One vector is turned by the same rotation once a tick. Each row is the vector after some number of ticks, and that number follows the row.
The counts run from 0 to 215.
[  5  -3   8 -26  20  19 -39  15 -28  27  -2   8  26  -7   7  -4  33  -6
  31  -3  29  -1  -4  11   5  18 -23 -32   4   4   3  41   9  -4   0 -18
  12  -5   0 -12  -1   0  -5  33  37  -5  22  -4  20  10  14  32 -20 -17
  -3  15  -1 -30  29 -15  -7 -22 -15 -15 -24  -2 -15 -32  26]
157
[-12 -13 -18 -33  18   2 -22  32 -17  26 -19  10  24  -1   0  16  25  -5
  40  -9   4   7   7   3  -6  23 -27 -27   0   9  -7  28  -2   3 -21 -17
  21  -7 -29   6 -27 -12   7  30  26 -22  24 -13   1  15  13  13 -25  -5
  -2  24   9 -28  23   6  15 -26 -32  -1 -27  -7 -22 -16  19]
126
[ 24  14  -6 -21  27  -2 -25  17 -23  34   4   9  16 -12   0  24  12  17
  27 -16  22 -21  -1  20 -19  23 -33  -5   2  -7 -14  37  -5 -12  21  -7
  33  30 -24   6 -18  -6 -11  30   7 -21   4   0  19  14  15   7 -28  -7
  -1  22   6 -31  -1  -8 -15 -37 -14   3   7 -16  -8  -9   0]
46
[ -9   2  23  -1  31  14 -28   8 -12  37 -20  -7   1 -19  21   0  34  23
   9   3  22  -6 -24   2   7  11 -27  -7  -4 -15  -1  17  12  -9  -7  -1
  26   3   8 -12   5  13  -4  15  44 -15  -2   2  34  13  19  40 -14 -19
   4  17   6 -32   7 -23 -18 -41 -37   0  -4   0 -19   3  26]
189
[-21  -3   6 -15  26 -13  12   6 -11  33 -26  -9  31   0   2  24  48  22
  21  -7  34  -2  36  12 -10   8 -10 -10  -4 -20   3  26   0  -3   9 -14
  42   6 -25 -11  -3  -1  -6  23  30   6  14 -15  24  12   9  12 -18 -28
 -11  13  -1 -11   1  -7 -21 -56  -2   9  -3  10 -14 -12  12]
69
[  9  -9  16   4  15   7 -31  -5 -28  32  -1   8  21  -1  21   9  32  17
  21   1  32   1 -18  14   3   4 -33 -25   1  -9  -1  24  -9  -2  13 -14
  24   6   5   3  14  11  -1  24  32 -22  11   5  29   2  20  32  -1 -15
 -12  16  -6 -27  13 -20 -21 -46 -28 -25   2  12 -13  -8  27]
58
[  6  -5   8 -18  25  15 -33  13 -24  28  -5  14  21 -12   6  -4  32  -1
  28   1  30  -8  -7   9  10  13 -22 -38   5   2   8  37   5  -6  12 -21
  19  -8  -1 -17   8   2 -15  35  35  -6  15  -1  23   6   5  35 -18 -26
  -6  19   4 -34  26 -11  -8 -27 -19 -19 -21   1 -15 -24  25]
158
[ -9  -7 -13  -1  18   9 -35  15  -1  15  -4  -2 -13  12  14   2  38  17
  30   2   7  -6  -9   9 -16  -7  -5 -25 -20 -11 -14  32 -27  -2  -3 -10
  38   1 -16   8   4   8  -4  30  29 -15  13 -18  46  48  24   9  -5 -11
   3  -4   2 -12   0  -3 -17 -29 -55  -9  -6 -12 -18   0  12]
211
[-11 -24 -14  -5  46  12 -22   7   6   8  14  16  19  -2   2  25  15   8
  16 -16  11  -4 -16   5   3   2 -28 -22  -6  -3 -14  17  -1  -6  17 -38
  12  19 -16   2  -1   6   0  33  23 -21  14   2  38  13  17   2  -2 -30
  13  16  11 -23  13 -22  -7 -23 -60 -26  -5 -20 -13 -13  22]
31
[ -3  -3   3 -30  19  17 -37  14 -30  19   2   5  23  -3   6  -2  34  -5
  33  -8  29   2   2  10   0  23 -19 -29  -3   5  -1  48   5   3  -9 -18
   1  -7  -6  -4  -8   3   2  34  32  -6  26   0  16  10  15  29 -15 -16
  -3  14  -1 -25  32 -15  -6 -23 -11 -16 -26 -12 -19 -36  25]
156
[-23   3   3  -7  12   6  -6  -6 -24  -6   6 -26  13  -8  16 -10  52  12
  18   1  37  -2  14   8   2  15 -35 -24 -19   6  -6  36   6  -5  -7 -15
  16  -1  -5   3   4  -4  13  19  35  -7  -7 -17  43  27  18  25 -11 -28
   3  -3  -3 -14  17 -11 -15 -13 -28   4 -16 -26 -27 -15  35]
84
[ -4   1  23   6  37  14 -30   8  -1  34 -20   1   5 -14  19   3  33  26
  11  -3  22 -13 -21   4   4   6 -27   0  -7 -20  -6  15   9 -14   2  -5
  29  10   1 -15   5  14 -12  19  39 -12   6   0  31  12  19  31 -13 -16
   7  13  16 -25   2 -26 -21 -46 -39   1  -1   4 -18   5  21]
190
[-16   8  -1 -24  21  11 -11  22  -2  32 -25 -10  10  -6   3   7  24  24
  32  -2   7 -16  15   0   3  25 -34   6 -27  -7 -13  34   7  -6 -36  -3
  24   9 -30   5 -24  -6  15  28  37  -7  13  -9   7  16  19   8 -19   5
  -1  18   2  -9  -1   0  -4 -25 -30  33 -23 -11 -34   1  23]
95
[  5 -10  -9 -11  15  18 -43  18 -20   9  15   1  -9 -19  18  13  12  17
  25 -14   7  -5 -25  17 -16  18 -42  -4 -13  -5 -27  32  -9   2  -6   9
  16  12 -18   8 -17  -2  21  14  23 -28   3   2  23  33  26  18 -11   3
   8  17  17 -23  10 -11 -18 -29 -45  -3   1 -25 -21 -20  13]
207
[ 17  -7  -9 -18   5  10 -33  13 -29  31  11   8   2 -26  13   2  21  25
  27  -6   7 -28  -6  23 -10  13 -48  -5 -19 -22 -18  45 -18  -1  10  10
  31  13 -26  -7  -7 -12  13  24  38  -6  12   1  22  27  23  23   1   3
 -11  19   7 -11   2  -2 -24 -27 -15   8  10   4 -30 -24  16]
77
[ -5  13   2 -30  31   7  -7   7  -7  36  -4 -12   7  -1   1  10  32  18
  18   5  26  -9  30  -5   8   7 -15 -13 -24 -14  12  41   5 -16 -10 -17
  34  10 -19  -1 -11  -5   0  39  27   3  15 -11  30  22  10   4 -38 -19
  -8  22 -16 -12  -6  -1 -27 -44  -7  13  -6  -9 -20   1  21]
66
[  3   9   8 -14  46  21 -20  -6   4  17  17  -3  12   5  -2   8  24  27
  23  -3  31 -17   7  -6  11  10 -29  -2 -32 -13  -6  37   7 -16  -8 -26
  13  20 -15   8 -15  11   9  47  19  -4  21   0  27   7  16  -3 -14  -9
   6  14 -10   2   2 -14 -28 -37 -33  -1   1 -19 -21   1  35]
63
[  8   3   8  -3  47  18 -23  -7   6  16  17   1  19   7   2  13  28  33
  22  -8  34 -17  -1  -2  14   7 -33   1 -29 -14 -10  31   3 -14  -1 -25
   9  20 -13   4 -12  12   9  43  22  -5  22  -1  30   7  18  -1  -6 -13
   7  11  -4   3   2 -19 -28 -40 -38 -13   4 -13 -19   3  35]
62
[-12  13  16  -4  25   2 -10  17 -15  50 -31  -5  13   1   9   8  45  19
  19  -7  38  -7  14  10 -19  20  -4 -11  -9 -35   5  37   0  17  -3   0
  39   9 -14   2 -17   0 -14  21  35   6  10 -12  22  11  18  20  -6 -24
   0   2   4  -7  -5 -17 -24 -41   6   9  -7   7 -11 -22  10]
170
[-13  12  14 -13  22  17  -9  19 -16  53 -18  -4  -4  -8   6  12  27  17
  18   1  27   0  12  -2  -3  18 -13 -18 -23 -34  13  39   1  15 -10  -2
  35  14 -12  10 -27 -10  -5  20  41   3   7   0  27  13  15  21 -22 -20
   2  11 -14 -11  -3 -10 -30 -39  11  16  -4  -3 -17 -19  20]
168
[-18 -21 -14 -12  51  20 -25   2   8  10  20  13  10  -6   0  23   9   7
  15 -12  11   0 -11  -3   5   3 -30 -20 -14  -5 -12  20   4  -6  11 -37
   9  21 -18  12  -7   2   6  31  22 -20  11   7  40  10  18   3 -12 -30
  16  20   3 -21  17 -22 -12 -22 -56 -21  -6 -27 -14 -15  23]
32
[-31  -9  -6 -18  15 -10 -10  30 -13  26 -38  -9  35 -13   3  17  49  25
  19   6   0 -15  21  29 -10  16 -22 -16  -9 -15 -13  19  -7  -7   4  -3
  34   5 -26 -21  -2   8 -11  17  40  -6   3 -12  13  24  24  14  -2 -25
   0  11  13 -22   2  -5   0 -27 -28  18 -18   0 -21  -8   7]
99
[ 11  -2 -17 -19  25  -9 -28  12 -13  32   7  17  12   3  -4  21   9  19
  29 -19  17 -15  10  20 -27   2 -22 -14   0 -20 -14  39 -24  -6  24 -13
  36  32 -43   4 -11 -11 -14  30  16 -12  16  -4  35  30  16  -4 -16 -11
  -5   9   4 -22  -9  -3 -20 -40 -19  -8  10 -11  -7 -14  -4]
48
[-11   1   3   0  55  13 -16   8  24  20  -5  -4   5   0   7  14  23  33
  14 -20  22 -18  -1   1  -3   6 -24  15 -22 -25 -13  12  15 -13 -10 -15
  21  23 -23 -13 -12  10  -1  32  31  -2  11  -7  33  18  15   2  -8 -16
  22   8  18  -1  -6 -23 -20 -37 -48   8   3 -12 -16   8  14]
193
[-14   3  14   9  30   2   3  -6   8  28 -25  -4  13  -7  14   6  18  33
  16  -9  26 -11  -6   3  -1  -2 -48   9 -13 -18  -4   9  -9  -3  -6 -17
  35   9 -18   6  -3   5  21  26  51  -8  11  -4  43   1  12  22  -2  -9
   8  -3  20 -14  -2 -17 -15 -49 -37   0  12  10 -20   8  21]
90
[-15   2   8   7  37   6  -8  19  -8  37 -28  -7  20  11   9  34  56  15
  20 -14  32   9   5  11 -17  16  -4 -17  -7 -22   3  19   7  23   0 -17
  26  11  -5  21 -26  12 -11  14  14 -11  15 -18  10   1  19   1 -10 -23
  11  21   2  -2   7 -21 -16 -55 -18 -15  -6   2  -4 -11  15]
40
[-14 -12 -10 -17  40  21 -21  13   2  22  18   1  -7  -8  -1  27   7  -1
  16  -4   7   9  -2 -17  11   2 -23 -25 -22  -8   3  27  -2  -3  -5 -33
  12  19 -13  24 -21  -8  11  24  25 -17  13   8  38  17  18   5 -34 -26
  10  27  -9 -25   6 -13 -21 -32 -39 -12  -4 -28 -13 -12  23]
34
[-18  12  21  -6   9   3  -3  -4 -24   9  -4 -21   9 -17  17  -4  38  12
  14   7  37  -5   3   8   7  12 -43 -17  -7   4   5  28  -1 -12   2 -12
  29  -3  -5   4   7  -6  16  14  44 -17 -11  -9  51  18  11  39 -24 -31
   1   4   6 -36  11 -10 -16 -31 -26   7  -9 -16 -22  -2  28]
86
[ -4 -18   1   3  40  12 -15  -1   2  25   2  19  22 -11   5  12  22  14
  14  -7  28 -13 -11  -1  13   6 -28 -25  -4 -23  -1  16   1  -6  30 -30
  28  12  -4 -21   5   2 -12  41  33  -5  14  -3  39   3   6  17   1 -36
   6  10   7 -17  15 -18 -15 -28 -33 -18   8   2 -16 -18  30]
161
[-13  11   4   3  48  14  -6  18  -9  19 -18  -8   2 -14   5  14  32   3
  18 -20  32 -11  -9   1   0  37 -28 -16  -1  -1  -5  18  21   9   2 -20
  31   5  -5  13 -25  -9   9  23   9 -17 -12 -26  30  10   0  13 -21 -34
  23  11  19 -25   5 -10   6 -18 -42  12 -22 -28 -14 -14  21]
13
[-35 -22  -9  -8  30  16 -21  14  -8   9  -2   0  17 -23  -2  25   1  20
  15  -9   4  -3  -3  13   8  26 -38  -6 -19 -19 -24  17  -7  -1   0  -7
   8   6 -19 -14  -9   9  26  24  43 -18   4  13  29  13  23  21   9 -31
  11  18   9 -22  23 -26  -5 -10 -38   4 -11 -31 -24 -31  21]
2
[ -4 -12 -13 -16  16  19 -19  29 -10  18   0  -2 -18 -25  18   6  16   3
  20  -2  -5  -7  -9   6  -7   0 -49 -21 -16  -9  -8  23 -14   7   0   2
  29  -7 -24   5 -31 -18  21  15  46 -11  13  -7  36  30  15  28 -26  -1
  13  14  26 -26   9   1 -12 -27 -36  -9   5  -1 -25 -19  14]
107
[-18 -15 -11 -20  27  14 -14  16 -11 -10   9 -12  15 -31  11  23  24   7
   9 -13   6  -5   5  27  -8  11 -51  -8 -17  -2 -18  15  -3  -4   9  -3
   3   4 -26  -4 -24  -3  30  14  42 -10   3   0  27  25  22  25 -13 -17
  22  16  30 -25  26 -20  -8 -23 -34  -9   1 -22 -21 -25  13]
104
[-16  14  12 -16  30  26  -9  17 -15  45  -2  -4  -6  -9   0  13  15  11
  18  -3  28   1  15 -11   6  21 -16 -12 -27 -32  11  38   6  12 -13  -5
  29  19 -17  15 -31 -10   8  27  36   1   6   3  27   9  16  16 -26 -24
   2  14 -14  -4   0 -11 -32 -32   4  16  -4 -12 -17 -25  25]
167
[-18  25  12   0  17   1 -10  22 -23  24 -22 -11  19 -11   4  16  27  26
  20   5  19   1  -1  13   2  28 -38 -18  -7  -6  -2  16  -8 -15  -5 -12
  32  11  -6  18 -25   6  10  16  25 -38 -24  -5  30   7  22  17 -29 -24
  21   0   8 -40   5  -7  -2 -17 -37   9  -6 -35 -16  10  17]
116
[-20  -6   8   7  35   8 -10  16  -2  46 -28  -2  12  10  10  36  50  11
  18  -4  23  13   3   4 -12   6  -1 -24 -10 -20   8  23   2  23  -3 -17
  34  10  -3  24 -23  11 -11  18  24 -10  15 -14  18   7  16   7 -17 -25
   6  18  -1  -7   0 -19 -21 -56 -20 -16  -7   5  -7 -10  14]
39
[-28 -23  -9  -4  17 -13  -6  17 -17  20 -21  -8  26 -10  16  32  44  20
  15 -28  20   9   4  27 -32  18 -19  -6   5 -18 -20   9  -6  16  11   3
  32   4 -27  -6  -3  -1   2   0  31 -14  -5 -11  16  22  21  22   7 -29
  -1  10  24 -21   6 -18  -7 -44 -27   5  -4  -1 -12 -25   7]
202
[-11 -13 -13 -21  26  16 -12  22 -10  -4   8  -4   2 -36  15  16  17   7
  12 -13   2  -6  -4  18  -8   8 -53 -13 -15  -3 -17  22  -9   0   6  -1
   9   1 -27   1 -30  -8  31  11  43  -7   5  -2  27  25  13  25 -23 -10
  23  18  28 -26  20 -14  -9 -22 -32  -5   6 -19 -22 -24  15]
105
[ -7 -12   2 -17  -3   3 -26  -2 -39  23  11  -4  19  -4  17  11  34  -2
  28  -6  33  17  -4   7  -8  14 -25 -32  -1   5   0  40  -4   7  -3 -14
  15   2  -8  18   3  -7  10  16  30 -18   7  -2  25  13  21  28 -18 -18
 -18  18 -16 -26  26 -11 -22 -39 -13 -13 -13 -10 -14 -33  33]
55
[-23   1   4  10  50  17 -11  25   1   9 -19 -10   3  -1  17   9  52   7
  18 -15  31  -8  -5   3  -6  25 -14 -19 -10  -3  -5  18  12  21   1 -20
  24  -4  -2   8 -24   1  -2  26  18   1   7 -33  34  15   2  14  -8 -32
  28   8  24  -6   7 -16   1 -20 -44  -4 -25 -16 -13 -16  17]
11
[-16 -26 -21 -14  13  -3 -24  27 -17  35 -18  22  30  -7   3  28  31  11
  29   1  -2   2  -6  15   5  14 -24 -39   7 -11  -8  22 -14  -2  16 -18
  36  -4 -16 -11  -4   2 -11  24  29 -25   9  -8   3  11  21  15 -11 -27
  -5  21  10 -31  21   2   6 -23 -39 -14 -12   0 -15 -15  21]
129
[-23 -19 -19 -14   6   2 -19   2  -5  24   3  10  -1   2   5  -6  13  10
  26 -14  15  -6   7   1 -22  -4 -19 -16  -9 -21 -15  38 -18   2   0 -12
  29  19 -43  -7  13  -9  -2  20  51  -1  18   4  49  36  19  23  12 -20
  -7 -10  -1 -11   5 -11 -19 -27 -31   2  -6   0 -23 -26  16]
181
